In the data rows, 128 means zero.
Here are some points, one per row:
[128 138  62 180 161 144 115 125 138 158 120 145 138 164 122 135 150  94 106 105 138 136  79 140
  56 123 167 134 101 148 137 144 122 103 154 111 152 117 153 121 103 113 144 107 110 111 109 136]
[112 117 156 116  74 115  86  99 143 165 111 105 137 129 137  80 142 159 135 145 123  86 115 147
 143 104 168 123 196 105 176 115 144 159 103  91 127 140  99 104 137 140 135 176 126 122 130 103]
[169 113 150 144 143 119 129 157 128 113 159 141 106 117 101  76 121 122 145 154 122 149 145 105
 135 108  99 123 156 161 103 127 164 110 169 148 176 117 141  94 133 118  91 132 111 146 123 153]
[123 115 118 157  96 152 127 139 127 146 112 146 119 114 133 137 140 133 146 138 130 156 163 126
  87 145 135 145  98  98 115  80 145 165 160 130 114 106 143 147 166 164 156 156 172 107 156 131]
[142 105  88 172 162 138 104 139 153 171 160 127 128 163 127 142 124  97 108 136 138 128  89 146
  63 144 153 140 114 120 126 129 149 118 156 126 134 111 124 158 146  78 151 109 108 112 141 140]
[136 131  80 157 157 121 124 113 136 179 132 147 125 134 143 135 132 130 128 121 137 131 125 153
  75 156 160 118  98 115 123 140 133 131 135 137 154 105 157 120 147 102 153 124 136 142 123 151]
[ 83 142 135 119 144 147 131 126 115 112 123 125 128 106 129 141 100 148 157 127 117 142 132 139
 124 121 136  48 125 148 104 124 127 154 125 116 137 131 124 160 157 101 121 109 176  89 127 137]
[117 124 102 163 130 121 119 114 154 170 113 144 155 159 116 131 135 134 131 149 142 105 164 143
  95 132 108 134 139 100 154 128  99 139 165 150 135 145 142 124 103 146 128 132 126 110 120 116]
[100 144 141 111 156  78 100 127  87 117 102  99 141 111 125 150 103 119  95 155 127 120 111 124
 113 110 121 158 158 124 180 110 153 116  86 119 114  76  94  97 117 123 124 122 113 161 141 123]
[132 168 177 123 143 123 133 112 111 105 160 129 139  83 145 143  98 153 148 119  92 181 108 111
 106 119 162  74 118 129  99 140 107 130 124 101 129 149 112 172  90 120 172 111 130 131 122 116]
[140 164 132  98 137  86  73 149 106 139  81 116 130 134 152 143 115 134  76 157 155 140 134 108
 142  79 115 153 179 146 154 125 173 106  52 119 132 118 109 103 104 104 164 128 131 115 150 128]
[120 104 119 139 110 139 109 128 118 111 119 127 109 136 100 103 100 103 123 125 105 135 135 117
 159 122 122 143 149 158 128 138 130 102 160 128 152 141 149 127 135 124  89 128 109 130 117 135]
[133 123 132 117 130 130 149  82 104 108 146 118 102  93 132 171  98 172 146 121 120 167  98  74
 137 157 171  70 136 121 110 165 133 160 109 105 136 137 132 154 111 119 140 120 126  85 134 144]
[111 125 102 133  97 116 136 181 157 133 125 143 158 136 123 120 137  99 113 137 135  86 142 109
 152 140 156 127 152 105 184 151 122 136 139 106 173 128 142 172 114 131 128 146 125 146 116 110]
[102 125 125 119 145 132 158 134 129 122 110 123 147 125 155 125 153 120 133 107 106 119 137  84
 150 100 136 164  91 107 118 106 113 142 131 203 103 127 100 120 132 108 100  86 137 118 134 138]
[100 110 128 127 145 142 123 141 175 113 118 137 162 127 133 110 135 117 167 145 150 109 155  95
 135 156 117 132  90  96  95  80 133 151 128 133  59 120 167 100 152 149 147 138 140  98 125 142]
[103 136 225  58 169 107  88 111  96  66 104 173  86 218  58 146 134 137  35  96 153 136 186 133
  88 142 150 158  99 140  89 126 186 122  25 109 145 112  98  86 125 166 131 154 126 189 175 143]
[111 131 122 119 139 131 176 103 141 102 133 115 166 126 130 127 136 151 155 118 131 146  93 109
 143 127 127 104 115 137 114 133 154 130 149 131 124 145 113 127 107 129 134 104 155 116 144 115]
[138 125 129 158 120 135 129 157 121 129 131 169 126 116 130 104 144 135 101 123 114 139 122 140
 171 137 112 134 137 160 106 146 142 117 134 136 138 127 142 117 140 120  86 122 101 147  97 147]
[129 125 116 116 124 127 142 134 115 138 149 133 106 144  95  97 122 111 149 149 112 140 125 142
 169 122 132 157 135 168 128 110 143  82 132 139 148 141 152 137 140 125 122 153 120 150  69 148]
[168 120 163 128 140 191 122 125 116 119 118 130 142 116  84 103 121 139 109 116 150 160 133 115
 165 135  97 162 173 157 114 152 104  97 166 129 124 108 166 119 162 110 103 142 141 168  91 168]
[139 106 126 108 154 128 163 130 132  95 145  67 146 136 129 134 157 112 119  87 140 113 136 150
 125 137 127 133 101 126 132 143 104 125 124 173 132 155 113 127  87 117 126 103 150 115 169 134]
[103 156 137 109 163 104 141 100 129 125 177  90 122  95 157 158  99 167 144  95  94 182 119 108
 112 149 132  71 136 126 135 164 128 125 107  86 129 184 123 159 139 130 156  99 139 132  94 145]
[120 136 130 124 127 134 134 123 118 166 131 144 124 113 146 125  83 162 157 109 115 163 135 123
 103 147 138 114 109 110  89 135 144 133 124 119 126 126 159 157 157 146 155 154 160  97 146 139]
[ 93 115 158 139 125 144 140 117 132 115 118 155 128 117 179 107 120 114 154  89 170 133 153 165
 129 130 123 139  81  96 139 119 156 148 172 155 118  96 128 117 155 143 164 176 115  72 112 128]
[127 167 110 128 139 113  89 123 137 119 106  95 138 104 150 138  96 160  78 165 125  92 139 141
 132 119 156 151 138 143 166  95 143 100  86 120 117  97 100  98 124 124 110 131 103 140 156 126]
[105 156 140  99 125 172 115 153 136 101 152 106 127 120 138 108 165 152 183 153 129 137 104 114
 118 175 120 138  80 131 154 170  92 124 115 171 104 141 111 127  91 100 100 126 134 111 138 106]
[126 137 145 150 105 128 139 141 160 137 108 127 102 102 120 141 157 121 118 130 124 114 136 135
 133 108 109 127 168 113 139 136 125  98 137  80 138 171 134 124 152 117  96 145 103 125 114  70]
[162 143 132 118 143 133 109 121 119 123 115 180 111 104 144 102  48 161 125 109 156 112  89 108
  80 147 130 105  80 136 135 122 137 175 157 135 113 159 139 153 172 151 156 138 161 118 104 114]
[137  98 144 156 110 126 134 128 105 121 123 140 103 118  80  94 122 134  91 168 119 161 124 136
 172 124  79 128 107 137 109 150 153  97 145 158 134 124 159 145 143 123  99 126 116 161  99 161]
[115 152 113 128 168 153 128 106 163 131  72  97 126 101 149 124 156  74 161 148 152 102 140 126
 121 111 100 164 120 110 115 122 152 164 122 190 100 104 126 151 128 157 125 136 126 125 137 126]
[112 158 124 124 119 109 130 111 120 130 139 150 122 122 145 150  93 155 144 134 123 159 128 117
 109 147 154 113 116 127  83 159 133 154 164 121 121 108 130 143 191 137 167 154 161 103 124 130]
[154 119 148 156  93 107 111 153 144 110 120 111 111 135 137  98 133 113 132 147 105 118 115 144
 148 107 117 137 132 147 111 155 109 129 140 102 143 127 169 112 136 139 126 112 100 148 107 145]
[148  90 141 166 126 117 139 145 101 149  90 125 138 134  98 118 122 114 136 133  93 130 111 126
 167 162 102 130 150 161 118 112  97 122 117 139 162 142 125 129 145 131 134 148  89 138 111 114]
[129 126 141 117 182 114 153 144 118 119 141  97 116 148 158 146 182 131 131 117 129 123  95 139
 150 122 129 143 124 130 126 105  97 150 152 169 101 152 144 126  94 147 106 103 153 119 157 130]
[126 159 139  96 157  82  70 109 101 129 127 138 114 105 124 125 138 102  87 144 152 101 111 116
 172 143 114 156 141  97 155  96 123  75  73 103 162  64  76 106 130 161 135  75 145 106 142 143]
[151  81 123 155 112 113 110 132 116 100 146 135 154 127 114 148 142 165 147 122 111 114 141 124
 140 123  85 185 128 188  81 128 161 121 125 129 170 108 138 167 123 120  77 147 137 141  58 135]
[140 150 137  93  92 118 117 126 103 138 112 125 146 121 144 149 118 124 111 146 109 107 133 128
 113 114 116 128 181 125 204 117 161 124  76 103 128 110 121  87 135 157 127 119 104 122 133 114]
[160  81 103  93 122 114 128 121 145 128 129 136 151 120 105 126 134 119 131 153 139 178 130 151
 150  95 134 150 136 140 142 131  96 132 126  99 138 127 172 129 154 111  91 120  91 137 118  87]
[137 101 130 164  89 112 151 108 129 132 158 141  84 139 140  80 118 116  92 122 124 111 160 112
 146 135 105 134 151 165 121 119 112 110 126 118 116  96 166 144 107  98 115  94 125 132 101  79]
[149 100  90 150 113 123 116 161 155 101 138 161 104 111  78 123 128 137 130 117 117 134 132 163
 150 108 119 117 185 140 123 142 117 114 111 168 108 124 116 128 144 141 125 123 101 135  94 119]
[128 165 167 102 112 137 123  91 161 125 176 102 141 119 148 186  86 145 130  92  96 163  80 102
 136 130 161  29 141 143 113 128 109 119 107 135 146 135 144 163 107 125 147 111 150 150 143 121]
[182 143 102 177 101 131 131 112  86  91 145 149 147 172 158 120 126  92 154 157 117 115 147 140
 142 117 121 114 174  69 156 123 126 112 111  88 117 167 116 123 141 110 102 167 147 148 129 100]
[ 76 161 122 105 115 139 137 100  97 101 165 163 125  86 127 137 112 182 163 107 117 119 100 104
 120 124 106 114 131 110  98 108 127 148 133 129 133 152 174 160 157 109 186 126  98 123 169 151]
[147 113  74 141 152 127 114 139 124 179 129 122 127 144 118 127 158 112 114 110 130  92 119 122
  65 123 145  97  95 100 112 143 128  97 172 134 117  95 146 120 126 120 138 163 116 114 119 118]
[127 139 137  82  87 155 155 156 123 125 184  87  88 255  79 114 138 145  90  71 210 151 190 140
 125 135  82 118  65 126  75 115  92 204  95  93 147 158  39 115 103 191 103 167  99 183 164 131]
[145 160 147 126  77 116 154 131 127 149 100 133 169 119 128 113 121 140 111 160 117  86 161 149
 133 119 156 133 181  97 169 125 127 142 102  75 113 134 112 141 140 168 125 149 103  97 142  99]
[ 83  80 122 134 129 124 161 124 139 130  95 141 136  99 178 119 153 102 153 171 182 103 131 102
  99 100 120 142 109 153 135 117  97 108 128 156  81 115 102 117 140 152 127 142 148 130 164 167]
[139 130 123 146  85 116 106 135 106 163 134 138 143 103 111 119 123  96 143 120 133 118 143 152
 148 133 144 132 158 140 128 138 136 128 146 118 127 159 142 112 103 128  91 127 108 150 123 109]
[122 119 128 117 159 152 139 115 140 132 133 124 117 128 139 131 171 128 178 112  96 134 139 115
 177 124 115 131  90 149 162 136 132 140 149 152  87 123 112 143 127 137 140 105 148 136 172 112]
[131 138 151 132 134 132 164 142 135 112 169  68 128 146 103 180 141 126 139  89 144 117 112 140
 136 108 147 122  84 122 140 134  98 125 119 157 127 160 112 114  91 114 124  87 145 120 146 130]
[138 131 127 109 140 138 145 130 127 105 150  82 136 138 116 164 182 110 106 109 142 122 141 131
 135 129 142 115  88 146 137 111  99 145 141 165 118 172  95 116  85 103 141  98 137 120 134 140]
[124  99 120 103  86 188 127 155 112 149 113 128 136 126 154 142 105 131 122 170 110  76 134 173
 142 126 146 127 173  74 122 140 136 130 130  85 146 147 114  95 110 159 160 114 115 151 102  62]
[128 124 139  96 124 113 148 142 155 116  40 118 109 152 155 125 157 119 173 113 155 121 142 137
 122 161 102 155 127  95 143  83 121 112 161 148  82 101 100 138  97 100 109  94 133 133 135 182]
[135 120  70 142 155 134 142 125 176 174 136 168 123 126 120 151 118  74  89 123  65 126  77 149
  80 135 119 145  99 127 117 146 100 139 145 100 134 104 129  93  91  83 136 163 162 115 140 154]
Along one direction, these points spread out more than along any other. Take the direction at right angles to it along which they spread out most. Then take the direction at right angles to both along which they spread out most. Go by this last direction. For each point below, how far along it does it lie, from 0 to 99? The average is 50, and the first point in the table lies past the average. One standard deviation of the points above along it is 16.
[168 120 163 128 140 191 122 125 116 119 118 130 142 116  84 103 121 139 109 116 150 160 133 115
 165 135  97 162 173 157 114 152 104  97 166 129 124 108 166 119 162 110 103 142 141 168  91 168] 52
[136 131  80 157 157 121 124 113 136 179 132 147 125 134 143 135 132 130 128 121 137 131 125 153
  75 156 160 118  98 115 123 140 133 131 135 137 154 105 157 120 147 102 153 124 136 142 123 151] 54
[126 159 139  96 157  82  70 109 101 129 127 138 114 105 124 125 138 102  87 144 152 101 111 116
 172 143 114 156 141  97 155  96 123  75  73 103 162  64  76 106 130 161 135  75 145 106 142 143] 44
[129 125 116 116 124 127 142 134 115 138 149 133 106 144  95  97 122 111 149 149 112 140 125 142
 169 122 132 157 135 168 128 110 143  82 132 139 148 141 152 137 140 125 122 153 120 150  69 148] 50
[ 76 161 122 105 115 139 137 100  97 101 165 163 125  86 127 137 112 182 163 107 117 119 100 104
 120 124 106 114 131 110  98 108 127 148 133 129 133 152 174 160 157 109 186 126  98 123 169 151] 31
[137 101 130 164  89 112 151 108 129 132 158 141  84 139 140  80 118 116  92 122 124 111 160 112
 146 135 105 134 151 165 121 119 112 110 126 118 116  96 166 144 107  98 115  94 125 132 101  79] 49
[ 83  80 122 134 129 124 161 124 139 130  95 141 136  99 178 119 153 102 153 171 182 103 131 102
  99 100 120 142 109 153 135 117  97 108 128 156  81 115 102 117 140 152 127 142 148 130 164 167] 75
[140 164 132  98 137  86  73 149 106 139  81 116 130 134 152 143 115 134  76 157 155 140 134 108
 142  79 115 153 179 146 154 125 173 106  52 119 132 118 109 103 104 104 164 128 131 115 150 128] 34
[102 125 125 119 145 132 158 134 129 122 110 123 147 125 155 125 153 120 133 107 106 119 137  84
 150 100 136 164  91 107 118 106 113 142 131 203 103 127 100 120 132 108 100  86 137 118 134 138] 75
[138 131 127 109 140 138 145 130 127 105 150  82 136 138 116 164 182 110 106 109 142 122 141 131
 135 129 142 115  88 146 137 111  99 145 141 165 118 172  95 116  85 103 141  98 137 120 134 140] 71
[111 131 122 119 139 131 176 103 141 102 133 115 166 126 130 127 136 151 155 118 131 146  93 109
 143 127 127 104 115 137 114 133 154 130 149 131 124 145 113 127 107 129 134 104 155 116 144 115] 50
[135 120  70 142 155 134 142 125 176 174 136 168 123 126 120 151 118  74  89 123  65 126  77 149
  80 135 119 145  99 127 117 146 100 139 145 100 134 104 129  93  91  83 136 163 162 115 140 154] 60
[ 83 142 135 119 144 147 131 126 115 112 123 125 128 106 129 141 100 148 157 127 117 142 132 139
 124 121 136  48 125 148 104 124 127 154 125 116 137 131 124 160 157 101 121 109 176  89 127 137] 34
[105 156 140  99 125 172 115 153 136 101 152 106 127 120 138 108 165 152 183 153 129 137 104 114
 118 175 120 138  80 131 154 170  92 124 115 171 104 141 111 127  91 100 100 126 134 111 138 106] 64
